One vector is turned by the same rotation once a step. Each row is the vector after some number of steps, and that number follows the row.
The counts run from 0 to 303.
 361  137   66   82  -72  -27  119   44  128   55  -52  -21  273  -58  191 -169   -3  110   27   88 -144   33  -68   76    2 -143 -174  138  259  -48  -56 -146   85  -56   93  124  -19   70  171   10   51  -87  -24  -15 -298  -42  -79   13   63   94 -256  183 -228   29  -49   28   96   21 -154   53  149    0  146  121 => 147
 358  158  104   97  -42  -11   93   17   74  -42  -37 -113  252  -62  235  -87   77   13   91  -82 -176   77  -25   42 -129   87 -234   51  102   72   54   49   65 -107  -31  -84  165   19  138 -145  142 -208    1  -17 -182  -24  -96  -26   61   85 -387  149 -176   99 -141   60   62   -8  -80  -71  123   21  154  -42 => 166
 347  114   68  119  -35    5  124   -8   88  114  -63  -56  271  -43  142 -115  -20  128   20   35 -118   52  -92   71    5  -99 -236  166  266  -93   17 -151   45  -45   52  131  -49   89  125  -28   -8 -150  -41   13 -278   20 -110    2  102  155 -247  147 -241   61  -44   11  113   18 -152   35  209  -49  121   98 => 149
 336  106   99   71   -8  -33  129  -50   37  -83  -35  -90  251  -38  146  -72  -57   45   95   -7  -15  177  -64  125  -18  -52  -73   29  131   42   58  -74  155   25  101  -80   16   40  289  -51   14  -38  -39   31 -174  -93   -1  146   49   34 -389  208 -215  132 -207  114   40 -143  -90    2   93   83  188  192 => 36
 372   98   17  182  -70 -182  147  -23   77 -112 -130   -7  216 -136  194 -105   75  113   69  -23  -49  144 -125   77   12   30 -106  194  230   -9   86   45   26  -13   96   45  136  -21  169    6   77   10  -13  -48 -229  -76  -27   47   36   10 -313  191 -279  107 -192  -18  114   78  -19  -33   34  -21   97   70 => 200
 279  122   -7  140   16   76  263  -89   41  -69 -108  -36  196  -41   66   17   46   91   12  -61   54  148  -86  -79 -133   -3  -59  -72   48  -68   46  -75   91 -197   89  -98   55  101  251 -130    1 -215  -24  -66 -237   -1  -62   -4  298  -18 -431  128 -209  -22 -127  -27  -13   11   25   97  -35  -14   59  124 => 228
 309   87  132  302   48   35  215    7   40   21  -91  -34  206  -62   98 -136   89   91   49  -10   32  149 -113    7 -108   22 -178  173  337  -29   -5  -12   47  -36   63    9    4  121  161  -55   83  -92   18  -24 -255    0    1  -18  150   47 -298   72 -223  113 -228    3   75   24 -157   40  100  -67   63  101 => 295
 319  191  -72   79  -39   25  182  -10  175  -13  -55  -73  147  -68  221  -70  101   92  -17   13  -69  120  -74  -45 -125   64 -112   69  111  102   22  -18   46 -186   36  -58   91   27  244 -146   32 -296  -34 -116 -135    1 -187 -106  287  105 -294   51 -236   21 -148  -17  111   39   12  -52   90    5   69   68 => 11
 321   70   65   68   48   68  133  -83   89 -148    8 -106  217  -97  108  -22  -58   93   29   54  -87  238  -17   85 -138   51  -21   31  107  -82  -48  -33  181  -73  100  -84  -11  -27  252 -164  -59 -136   48  -64 -154  -94  -54   69  166  -19 -361  167 -175   40 -226   85  -25 -167  -46  -17  102   74  141  206 => 32
 325   38  126  170   20   38  204  -64   59   19 -106  -47  242  -64  127  -36   35  120  -72 -102 -153  205  -53   16  -63  170 -251   44  190 -163   73  -77   11 -156    0   -3   93   20  112 -104   50 -275   67   19 -175  115 -106  -25  126   47 -367  106 -133  -16 -117  -19   67  -25   62  -49  143  -72   76   43 => 63
 248  152   10  -47  -80  -35  145  -32  108   14 -120 -174  283  -20  216  -33  -18  -18    6   69 -161  166   65   26   29  -55 -159   13   48   36   -8  -84   67 -133  107   53   71    4  256  -49  153 -184  -60  -36 -225  -51   -2    4   34  106 -396  166 -210   28  -88   16   55  -16   21  -11  129   20  273  117 => 270
 314   65   26  159   24 -168   93  -98   64  -75 -112    4  240  -67  152  -23   42  118   -5  -84  -83  290 -192  103  -12   -8  -83  109  230  -45  145   24   59   34  118  -23   58   38  222  -28  -30   26  -38  -42 -202  -51  -34   93   77  -20 -367  193 -265   84 -189   18   71   18   25  -38   54  -28  131  109 => 197
 330  127   24  165   44   56  209 -134   72  -62  -26  -15  206  -78  112   66  -74  114  -86   20   27  220 -148   41  -79  -25  -50  -10  157 -124   30   58  193 -192  150  -25  -53  190  156 -218  -56 -102 -123  -74 -294 -112  -76    6  127   -8 -292  119 -167   27 -115  -85   18    6  -36   78   80 -103   91  122 => 85
 262  160   46  161   19  133  224  -84   61  -13  -89 -178  170  -35  158   13   17   -1   23   18   -2  185   26  -36  -98   79 -168   41  144   37   41   19   83 -203   50  -81   49  106  181 -228  161 -230  -16  -79 -236  -64  -20  -72  179   96 -365   -1 -116   20 -229  -54   37   19  -30   14  140  -30  152   78 => 172
 288   65   39   88   55  145  174 -137   68  -91  -18 -143  218  -84   48    7  -83  112   45   58  -26  243    8   32 -116   69  -81   46  103 -121   -3  -59  145 -106   55  -66  -42  -10  202 -215  -95 -224   -7  -80 -186  -58  -68   25  213   32 -368  129 -179   61 -203   53  -41 -156  -43   17  141   25  145  182 => 30
 287   76  -39  195    8  -45  231  -99  103    0 -146  -39  224 -105  151   46   63  117 -108   -7  -49  239 -125   -5  -36  116 -171  150  215  -93   29   99  -18 -220   91   78   57   57  136  -92   35 -219  -55  -61 -220   -8 -117  -58  116   71 -212   69 -251   65 -132 -119  147   66   54  -29  127 -138   40   93 => 208
 287  114 -143   63  -47 -154   73  -91  113  -88 -141  -85  229  -18  184   54   99   67   -4  -46 -177  185 -102   18  -58  -41  -87   73  139   22   76  -41    3 -127   76   50   69  -19  222  -35   55  -27  -13 -137 -213  -83 -114  -27  238   60 -347  170 -283   55 -150  -54   75  133   74  -25   41  -38  172   83 => 107
 359  133  -87   59 -101  -79  169  -56   90  -23 -143 -132  255 -102  191   24   35   77   50   40  -52   17   17   -6   65   53 -236  171   24   12   85  -43  -21 -193   50  115  124  -39  134  -65   87 -226 -109  -37 -247  -78 -137  -40   69  136 -284  179 -264  108  -69  -42  151   45    5   -7  100  -30  127   70 => 113
 328   84   96  103   48   23  222   19   21  -41  -13  -47  230  -97   55 -137   60  114   73   -4   93   67  -16   -7 -134   74 -140  103   58  -10  -26  -52   97  -85   63  -44   62   24  245  -48  -58 -241 -130  -12 -213   30  -17  -30   97   10 -396  229 -289  173 -150   95   34 -113 -124   28    4  -68   86   67 => 132
 368   94  130   78   11   37  160  -83    9 -104  -35 -145  257  -62   59  -23 -108   62   39   17  -38  118   34   86   13   29 -166   66  167 -124   20 -159  162 -115   58   48    7   76  113 -129   75    4  -35  -43 -305 -122   45    4   10   32 -391  204  -99   76 -161  -22  -11   15  -82   73  108  -87  246   90 => 183
 411   82   95  102  -15   37  251   12   44  -76  -49   -7  227  -87  112  -41   45  111   -8  -89  -23  -12  -10  -22  -88  155 -201   -6    7  -67   26 -120  105 -228   31  -43  162   54  165  -90   45 -265  -40   30 -202   32 -116  -52  116   12 -391  229 -152   18  -55   12   82  -43   -2   32   -5  -32   38   34 => 223
 358  143  -81   35  -85 -117  120  -51  110  -18 -125 -103  264  -90  199   20   56   76   32   29 -106   30   -8   17   49   40 -212  157   14   34   97  -40   -7 -166   56  113  131  -34  160  -57   82 -196 -122  -35 -241  -84 -135  -40   47  102 -304  210 -267   91  -59  -31  157   46    6  -29   84  -13  128   45 => 112
 368   88   67   57  -55  -38  225   -9   23 -130  -51  -62  271 -109  104  -62   25  121   -3 -103  -80   29  -20   -4 -112  107 -182    0   71 -143  -21  -79   77 -267  -29   13  145   -8   98  -72   42 -190  -26  -55 -220   47  -61  -37   84   17 -398  249 -225  107  -48  -23    4   35   18    9   20 -128  115  -58 => 220
 351  112  164  215   -9  -15  219   19   14    5  -71  -16  228  -87  135 -168   16   81  111  -23   77   81 -101   60  -29  -34 -171  119  256   14   57  -41   84   17   65  -35   42  118  209  -13   56  -81  -39   60 -236   23   17   78   20   70 -337  150 -250  149 -183   51   77  -40 -160   43   83    0   92  102 => 292
 343   91  -32   25  -29  -88   55  -64   98  -86   15  -82  284    6  143   21  -21   96  -18  -65 -213  161 -160  122 -104  -68 -106   36  219  -29   -3 -121  103 -125   13   17  -63   63  222  -42  -79  -25   -2  -22 -149  -68 -168   63  211  114 -253  210 -250  168 -105   56   92  -22  -32  -36  138  -30  184  140 => 251
 366   87   -4  176   75   43   94  -51   73   11  -11  -32  245  -43   80   34   64  134   41   57  -50   48  -79   25 -121  -18 -187  196  129  -84  -35  -54  100 -119  111  126  -50  117  130 -129  -49 -131  -93  -69 -349 -153 -147  -73  197   31 -262  213 -216   53  -73    4   64  -27 -209   81   94  -54   38  117 => 241
 255   60   97  128   11   36  198  -96   25 -104  -60  -71  261  -77   90  -71  -80  103   31    8  -46  299  -88   69 -113  -27  -18  -18  202 -159  -39    0  132  -56   98  -72  -18   19  237 -102  -22 -108   48  -36 -184    2   38  138  119  -19 -390  156 -240   78 -184   64  -65 -118  -34   29  116   17  167  165 => 285
 455  108   57  115    1  -63  137  -49   12  -74   -6  -31  228  -51   69  -34  -41  157   19 -108   16   36 -147   88    3    9 -170   94  209  -70  138 -192  114 -100  -18   14   -3  127  121  -74  -84   31  -86    9 -254  -61  -99    5  134   80 -290  221 -209  148 -113   -9   98   74  -61   61   54 -123  115   70 => 94
 302   69   78   86    5   89  204  -50   69  -40  -68 -162  267 -136   90  -91  -34   94   64  110  -64  124  109   15  -48  113 -198  155   66 -131  -69  -41   73 -140   59   82   63  -69  117 -143   39 -273  -46  -70 -256  -25    5  -53   36   58 -370  170 -214   59 -131   24  -35  -80  -82   15  142  -45  176   64 => 276
 296   82  -48  178  -24  -49  238  -94  140  -53 -130  -34  221 -115  163   32   50  127 -126   16  -77  239 -122   -2  -45  111 -130  128  205  -97   -5  102   15 -253  102   55   63   28  134  -94   39 -221  -30  -90 -207   -6 -125  -38  122   56 -212   84 -244   42 -124 -121  133   66   87  -35  111 -127   37   91 => 209
 359  164   93   23  -71   17  192  -72   45 -126  -35 -142  236  -93  124  -65 -161   49   34   62  -14  143   23   80   46  -15  -95   14  139  -77   33 -107  197 -133   86    1   15   66  154 -153   76  -20  -74  -53 -274 -127   52   31  -25   60 -381  165 -133   50 -167  -30  -13   46  -37   61  122  -45  272   92 => 181
 319  122 -107   26  -49 -189   28  -65  117  -71 -114  -85  255  -40  220   37  108   49   -6  -24 -214  149  -58   32  -53    4 -146  128   74   20   58   -9    8 -125   83   95  104  -36  189  -39   66  -79  -46 -124 -239 -107 -119  -40  138   53 -360  235 -282   62  -84  -17  101   89   31  -59   55  -36  178   33 => 109
 396  135  -56  100  -43   33  179  -85  165  -79    7  -26  184 -101  134    4  -79  169  -29   84  -23  115 -142   86  -40  -30  -39   85  178  -41   -4  -54  162 -145  114   23  -82   65  200 -136 -113 -141  -51  -48 -194 -112 -206   32  230   95 -155  124 -229   61 -129   -8  139  -54  -67   17  138   24   36  227 => 246
 463   59   16  168   48  -39   99  -40  102  -89  -23   16  139  -68  110  -15  110  189  -47  -68  -72   96 -113   42 -101  174 -140  169  199   -3   81 -151   92 -111   44   -7   57   39  171  -94  -62  -89   -2  -57 -180  -64 -195  -93  267   28 -271  190 -149   31 -192  -11  157   29  -22  -34   15  -47    6  101 => 99
 373  124   80  234   29  106  238  -69   40  -27  -77  -18  198  -53  130   51   23   50   -1   19   46   68  -50    3  -63   44 -174   48  113  -64   -3    5  159 -208  137   14   49  190  138 -171  141 -154  -59   -4 -349 -146  -65  -32   71   -6 -310  138  -86  -22 -126  -77   92  -30 -115  108   73  -33   15  134 => 81
 319   81  -32  137  -50  -52  236  -69  163  -82 -121  -24  202 -134  201   30   38  116 -162   25  -99  227 -107   14  -55  113  -97   79  188  -98  -44   98   54 -276  126   57   70   20  155  -93   62 -204    4  -95 -177  -25 -141  -28  110   43 -213   84 -229   12 -120 -115  131   47  114  -47  105  -99   50  101 => 210
 332   59  107  207   95  -11  127   15   54  -27  -43  -86  209  -72  122  -95  110   75   80   24  -26  155  -40   51 -127   95 -175  239  256   40  -23   -5   83   10   88   25   21   36  200  -55   41  -67  -18  -42 -236  -74    9  -35   84   32 -319  167 -224  158 -250   53   80  -45 -174  -26   82  -48  119  113 => 42
